In the rows, zero is written as 128.
Where one turn sends some rows of the set: a few examples, then the rows asked:
Suz: [134 185 138 147 106 143 133 140 116 126 129 132]
kekid: [101 143  96 173 125  75 133 148 135 118 132 146]
bukam: [113 114  80 141 139  97 129 155  99 132 155 109]
kat: [117  96  83 149 139 130 117 158 103 131 155 125]
Zibez: [140 142 132 162 145 140 131 144 152 171 111 148]
sur: [111 160 126 171 161  97 141 123 133 117 102 101]
vesok: [144 125 125 122 139 129 103 153 114 159 143 164]
zedu: [118 111 105 124 126 148 133  84 161 101 130 139]
Vekem: [134 108  86 144 137 138 144 156 106 112 168 126]
futiz: [131 140 127 142 166 129 125 114 149 160  84 125]
biv: [100 138 139 147 120 130 127 109 160 135 110  84]
vor: [117 123 135 128 124  99 110 177 128 146 105 118]
bag: [144 150 143 138 124 152 154 134 165 149 114 123]
Komi: [135 137 138 101 142 110 140 145 127  99  95  99]
gez: [138 161 120 181 160 130 135 120 118 130 148 153]
nive: [128  90  92 120 141 152 145 133 126 105 144 100]
Fazed: [117  94 109 126 115 122 137 127 160  98  91 110]
mazi: [108  99  86 141 145 101 141 162 120 124 133  92]
fid: [124 184 135 129 128 130 128 108 114 115 102 109]
bivo: [ 97 134  97 126 135  80 136  94 151 112 114 110]
Mok: [133 118  95  97 118 121 133  81 137 118 134 133]
dizi: [128  95 101 143 105 149 105 131 133 119 134 163]
defu: [150 131 138 124 121 155 122 165 116 107 131 147]
Nipu: [123 119 102 170 117 142 130 140 147 106 150 174]
dup: [105 130  91 168 125 107 106 126 126 130 148 173]
vit: [162 138 127  95 154 139 134 121 115 111 132 145]
veku: [140 113 140  85 129 144 127 126 147 132 116 116]
vif: [138 137  84 141 124  95 128 128 107 128 157 170]
sune: [134 151 126 135 159 129 153  79 150 133 131 112]
puvem: [130 132 123  99 158  83 122 134 126 149 105 115]
Rovim: [106  96  86 118 145 110 131 130 119 125 133  83]
vulan: [154 124 101 134 123 134 163 131 134  77 133 151]
lal: [139 149 124 137 151  95 118 171  96 126 121 147]
detu: [128 141 132 156 121 165 121 107 144 148 155 138]
sop: [124 108  90 112 142 117 157 129 121 106 144  85]
tuti: [ 86 114 100 158 130  83 123 132 160 128 106 122]
Mev: [140 153 124 142 162 153 113 101 122 137 101 145]
Fivev: [124 172 141 147 111 116 145 153 145 149 110 110]
bifon: [108 150 120 166 142  97 122 118 140 174 135 121]
gele: [120 174 124 152 149 119 104 118 101 139  98 134]
gafut: [131 103  86 120 137 148 133 125 106 113 167 117]
Roziv: [119 114  99 171 120  94 131 173 129 109 111 147]
Zetam: [105 149 134 191 122 132 109 150 125 131 126 127]
Lekev: [131 140 100 138 120 140 144 100 137  90 157 161]
zuz: [100 108  91 132 115  83 103 125 133 148 113 131]
Deg: [114 125 110 129 126 116 161 105 171  87 115 114]
fer: [127 136  93 124 134  66 158 124 133 106 112 117]
mure: [130 149 139 161 137 165 141 111 137  89 121 118]

biv goes to Zetam
Suz goes to fid
And these:
vif goes to Mok
Komi goes to lal
Deg goes to kekid
nive goes to mazi

Where one turn sends some rows of the set: a few examples, then the rows asked:
Zate: [117  95 113 131 125 168 159  98 127 127 101 152 175 126]
sodo: [123  92 102 134 128 174 148 102 132 134 109 161 182 135]
zano: [129 158  92 120 139 171 134 122 148 126 134  78 187 152]
kotu: [153 113  72 122 162 130 129  88 138 124 198 109 171 133]
mino: [112 159 106 165 138 147 113 110 119 123 118 110 169 116]
zega: [126  86  56 129 150 167 152  65 131 150 147 115 141  96]
doku: [128 154 104 139 144 151 138 124 149 128 136  77 188 147]
Seb: [125 149  75 109 110 190 176 119 131 142 154 105 173 147]
Nat: [125  82  91 151 155 144 163  70 153 121 169 127 159  86]
ziru: [147 121  76 147 144 144 127  86 138 104 176  96 138  95]
zed: [104 123  51 133 147 147 118  68 120 121 160  86 131  90]
rilit: [100  90  77 136 164 121 136  79 148 106 183 130 179 115]
Soti: [116  78  76 146 149 143 162  71 150 114 161 133 149  87]
lipit: [ 55 140  76 120 137 153 171  99 108 121 152 120 209 122]
Reva: [127 156  77 115 113 189 169 116 131 140 159  92 177 147]
gud: [131 101  40 102 149 151 133  77 122 154 173 111 157 135]
vug: [ 52 137  83 129 137 169 174  98 122 122 156 117 203 112]
tam: [ 71 108  92 121 152 165 163 102 141 116 123 123 219 125]
pimam: [156 108  66 127 153 130 127  96 149 118 187 114 161 134]
zos: [137  92  36 106 153 151 133  88 137 142 172 113 157 143]
pino: [128 153  95 132 146 171 122 114 143 128 130  76 188 144]
natev: [119 151  78 113 114 177 168 119 135 144 159 101 173 159]
konid: [113  94 102 132 130 168 151 103 135 129 106 157 190 132]
nane: [ 71 159  89 156 120 159 128  97 100 129 156 135 175 105]
pamu: [119 126  85 120  98 185 164 105 112 154 132 142 147 146]
Lusal: [ 86 107 106 118 149 158 168 101 138 114 118 127 218 127]
Lugem: [ 84  99  96 120 154 168 165  96 144 125 115 122 215 127]
minaf: [127 121  85 127 101 188 167 107 118 144 133 159 164 134]
seka: [107 157 107 159 138 154  96 107 118 124 126 114 174 126]
duvu: [ 77 104  52 118 162 141 117  60 122 137 180 110 162 122]
Tabef: [ 71 162  85 152 124 152 131  98  89 129 142 131 171 105]
Mari: [ 51 152  79 132 130 166 163 100 118 119 155 119 199 109]
vesen: [146 116  90 145 155 141 133  76 138 113 180  93 150  86]
sarev: [131 126  86 127  99 187 164 108 120 148 145 147 157 139]
zuf: [ 76 167  92 161 123 158 123 107  99 123 146 136 171 107]
Midiz: [117  81  43 120 139 165 159  71 139 139 147 116 135 107]
zuti: [ 78 110  50 119 164 134 111  75 127 123 176 109 165 121]
dida: [116 161 105 154 137 156 100 113 128 119 123 112 172 130]
minu: [107 117  66 134 151 153 121  59 120 126 157  87 131  90]
gur: [ 98  91  84 130 165 122 136  73 150 119 195 128 184 122]

gur goes to Nat
rilit goes to Soti
lipit goes to Lusal
And these:
pino goes to seka
minaf goes to Seb

Where one turn sends some rows of the set: a few examples, then the rows asked:
rasu: [150 153 118 137  82  69  82  63 140 102 153 104 150  92 116 136 178 127
 138 168 102 126 130 140 160]
bozu: [134 191 134  86 120 103 104 126 127 124 120 112 130 115 113 131 129 161
 153 183 120 135 118 193 110]
gapo: [160 128 106 138  75  73 109  79 130  71 138 103 133  77 122 147 177 127
 144 161 124 109 148 144 162]
mobeb: [133 175 133  88 116 116 151 122 161  57 142  54 158  84 101 138 161 108
 150 136 135 118 111 162 135]
Damal: [136 177 129  88 119  99 133  96 138  81 151  55 175  92 101 123 170 127
 177 128 116 117  97 158 159]
Pog: [151 191 104 124 108  76 148 136 124 111 100 147 136 104 140  94 166 122
 156 141 140 147 128 166 148]
tuz: [109 110 171 107  87  84 104 113 168  70 148  86 161  93 101 103 113 127
 144 191 144 158 137 165 133]
kub: [136 202 133 124 113  75 146 121 119  91  99 150 149  99 120  80 163 127
 178 144 124 138 134 185 155]
tib: [147 113 176 127  61  74 138  90 149  78 137 105 167  78  76  94 138 102
 141 143 139 163 139 156 168]
sobuf: [158 172 127  73  87 106 138  91 145 133 133 130 164  85  75 129 154  95
 126 149 127 150 176 191 135]
timi: [125 157 136 110 109 109  90  87 181  81  97  99 162 137  77 100 164 126
 157 115  93 129 134 156 154]
rodug: [120 213 111 122 108  80 149 125 132  96  96 130 122  92 138 101 182 115
 147 140 132 156 133 163 153]
mada: [154 152 117 123 108  71  93  67 134 106 150 116 120  82 131 149 175 107
 132 164 109 131 146 142 156]
zam: [160 175 128  85  71 101 131 115 132 123 136 123 175 100  93 109 138 105
 153 136 106 130 169 220 147]
fomik: [116 154 161  99 114 111  96  81 180  65  95 129 150 113  75 108 162 126
 120 146 105 125 153 144 154]
ranul: [158 151 111  81  66  94 148 109 132 107 112 130 164  89  70 129 154 109
 131 130 140 118 171 205 152]
Kob: [133 172 119 101 101  93  91 123 132 105 113 113 144 117 116 121 136 164
 184 188 112 124 131 209 116]
Loti: [148 175 110  82  60  97 127  98 128 133 117 113 154  98  72 132 162 106
 126 127 124 146 175 195 155]
geti: [136 116 133  90  82  49 138 100  99 109 137 111 112  81 118 126 118 142
 132 135 136 138 107 200 163]
fad: [ 88 139 126  77  96  80 156 114 160  90 116 103 125 100 108 119 128 149
 143 113 153 153  88 209 151]
vum: [129 161 135 101 132 107  92  93 188  95  90 115 136 131  77 121 169  98
 131 131 118 148 145 145 138]
pibuv: [130 191 124 128 117  84 157 136 142  66  92 145 113  91 137 101 161 119
 146 143 137 134 136 174 138]
mos: [111 132 160 156  84  66 137 105 169  56 126  95 145  86 116 105 151 123
 169 170 146 162  93 156 134]
peg: [143 190 113 123 123  77 151 109 136  99  93 153 133  85 117  98 183 116
 160 156 153 162 139 153 145]
dizak: [134 124 184 121  57  71 136 103 154  72 146 105 166  73  85 111 134  99
 152 147 156 158 137 170 174]
pif: [114 111 129 102  89  52 140  88 113 104 139 117 110  89 113 129 115 147
 123 120 141 141 121 195 161]
Kebit: [138 169 113  89 123 104  97 117 148 115 119 101 123 103 112 143 144 151
 159 201 134 148 139 181  97]
mup: [149 173 118  83  71  91 131  97 132 146 120 144 175 106  78 124 151 118
 129 139 118 137 155 204 143]
legiv: [120 164 134  70 112 100  98 107 132  94 120 117 133  93 109 144 136 169
 141 200 119 111 137 195 120]
Pak: [138 173 116  74 134  92 135 102 142  98 144  66 161  86  88 147 180 101
 160 145 153 130 105 153 144]
Nin: [ 84 129 121  87 107  66 165 113 150  94 125 103 129 103 110 117 123 133
 132 110 153 146  98 204 144]
Mipu: [127 115 176 132  65  65 135  92 150  73 148 104 166  78  75 105 127 101
 143 155 155 161 147 169 155]
Sel: [ 94 143 133  84  99  71 163 121 150  97 107 105 133 105  94 117 127 124
 139 113 145 145  86 219 141]
Sev: [153 149 124 138  70  81  95  84 121 107 137 104 136  93 130 157 181 118
 151 161 115 132 160 140 157]
Nen: [114 109 174 102  71  87  91 113 177  73 148  91 161  92 109 118 120 125
 152 188 139 153 136 173 149]
bine: [124 122 131  96  76  59 145  95 116 101 140 117 104  76 125 124 121 152
 133 117 142 148 115 196 174]
duzo: [132 181 159 120 118 108  88  92 179  84 104 105 146 127  76 100 161 112
 131 136  99 146 126 132 146]
Buzi: [100 115 139  89  99  68 113 110 157 102  98 145 117 119 126  91 118 137
 113 141 113 148 123 193 157]
vos: [123 192 138  89 107 109 148 121 143  94 144  60 172  89 111 146 180 100
 162 141 140 137 116 153 142]
rufub: [111 183 120  72 113 102  85 114 129 113 111  93 126 109 110 134 151 165
 147 191 117 138 135 177 125]
Nugim: [116 105 167  91  78  96 104 107 178  81 149  81 170  95 104 108 124 128
 143 190 124 155 121 168 135]
mepen: [158 150 118 138  88  81  95  73 138  87 151  99 137  96 141 123 167 121
 153 138  80 121 141 151 169]
por: [ 98 137 168 141  80  67 126 117 179  53 126 103 151  88 117 107 145 119
 172 169 160 161 104 162 151]
Nar: [153 175 115  95 106 101 131 118 151  92 150  51 175  95  97 124 172  98
 156 136 137 132 102 146 151]
Posob: [112 172 162  99 112 113  87  98 171  97  85 116 157 132  84 115 174 119
 139 147 111 147 153 133 151]
Fif: [100 130 156 149  86  60 139 112 170  54 134 102 157  86 113  98 142 113
 161 171 161 164 116 162 138]
lumid: [ 94 107 138  86 110  74 121 105 151 100 111 129 113 119 116  99 108 145
 109 125 128 149 131 187 155]
Ripu: [101 114 137  79  88  82 116 105 164 100 108 135 109 112 122 103 114 150
 115 124 123 156 131 193 167]

sobuf goes to vum
rodug goes to Sev
And these:
bine goes to Nen
mobeb goes to ranul
Fif goes to pif
Nar goes to mup
timi goes to kub
mos goes to geti

Where one turn sends some rows of the set: a few examples, then the rows asked:
numi: [128 131 140 123 131 183 129 117 133 142 133 137 148 122]
pafi: [137 132 150 138 100 173 121 120 131 137 123 122 146 125]
voga: [112 165 126 121 149 111 168  67 160 100 105 145 137 117]
Tobi: [ 73 159 130 164 158 101 101 104 153 118 116 132 128 112]
Ripuv: [131 150 158 102 117 134 145 135 130 125 117 188 144  84]
linot: [129 125 108 126 151 104 125 109 136 158 130 111 133 110]
tibu: [114 113 103 146 151 104 109 112 125 144 123 121 123 105]
Koba: [ 79 139 101 141  90 140 151 145 149 147 111 144 175  84]
nazul: [110 162 113  99 120 107 138 124 133  91  89 139 121 137]
Sevar: [ 94 137 117 177 104 172 135 110 176 110 111 127 135 133]
zaso: [110 118 124 153  85 144 145 117 120 129 130 123 145  65]
tole: [131 107 129 123 116  87 162 129 154 141 108 154 126  75]
fitel: [ 69 178 155 126 131 102 133 131 156 105 102 173 143  92]
Nedap: [120 146 167  95 104 138 137 140 127 132 111 159 150  91]
vutup: [123 131 133 114 120 106  96 142 132 128 120 145  97 133]
Lan: [ 86 148 110 133  95 156 136 147 152 152 105 154 167  72]
bariv: [129 139 161 158 136 135  92 136 183 137 130 166 119 118]
lago: [106 127 114 127 141  98 103  89 122 143 133 119 145  92]
luvu: [ 82 190 148 146 113  97 116 129 157  97 103 177 141  90]
Bor: [100 193 160 140 123 121 136 135 151  87 101 163 145  94]
vol: [138 116 138 135 102 165 133 120 145 128 145 148 135 138]
Nopo: [103 125 111 185 110 146 134 115 187 129 102 139 139 147]
siken: [130 141 139 133 110 118  96 153 137 107 103 149  98 129]
fopor: [ 99 118 111 123 116  83 147 124 146 154 116 151 112  64]
susu: [109 126 134 178 122 135 159  78 149  97 127 127 143  79]
fisol: [ 90 163 143 148 130 139 120 131 196 147 108 175 171  99]
Dabe: [ 89 129 123 165  86 112 161 124 190 100  97 159 121 100]
Funuv: [115 146 128 143 142 102 180  88 159  84 105 136 144 116]
Fug: [110 153 113 102 128  95 154 138 142 107  91 150 105 129]
nila: [113 151 156 147 123 115  79 122 174 145 131 167 123 131]
lito: [128 108  91 122 119 100 163 134 140 143 112 158 122  88]
legi: [ 98 161 137 138 120 134 106 130 186 152 106 181 166 108]
fezi: [135 149 161 105 108 149 154 145 139 107 131 166 122 101]
Nebud: [ 90 146 129 139 127 141 127 128 202 157 127 162 174 117]
tupe: [ 85 175 111 160 140 108  96 106 150 121 117 115 136 123]
Bipob: [ 87 172 136 158 148 114 101  93 139 109 105 129 163 109]
mupon: [115 147 129 182  96 164 141 104 185 107 112 137 137 125]
nav: [116 156 121 148 142 105 172  85 170  97  95 142 129 121]
Ridu: [121 119 134 187 118 127 155  73 137 104 122 123 135  95]
mimak: [ 98 123 125 163  92 156 142 116 128 131 126 126 143  59]
fos: [ 87 133 105 166 103 103 156 136 191 137  86 162 119  95]
padip: [100 125 127 170  92 131 143 124 114 135 118 125 135  64]
seda: [121 157 115 106 130  94 164 129 140 105 100 128 114 132]
sut: [ 86 148 115 121  94 146 149 148 154 149 113 150 166  70]
botav: [106 138 152 161 137 123  77 128 166 139 130 160 135 126]
zal: [121 149 135 124 116 100 107 143 137 122 127 140  88 138]
Nuba: [114 135 149 173 134 116 159  74 139 117 128 131 124  76]
Buv: [112 138 103 156  94 114 168 121 197 110  97 169 130  97]

legi goes to susu
fopor goes to Bor
And these:
nav goes to botav
fitel goes to mupon
tupe goes to numi
siken goes to Koba

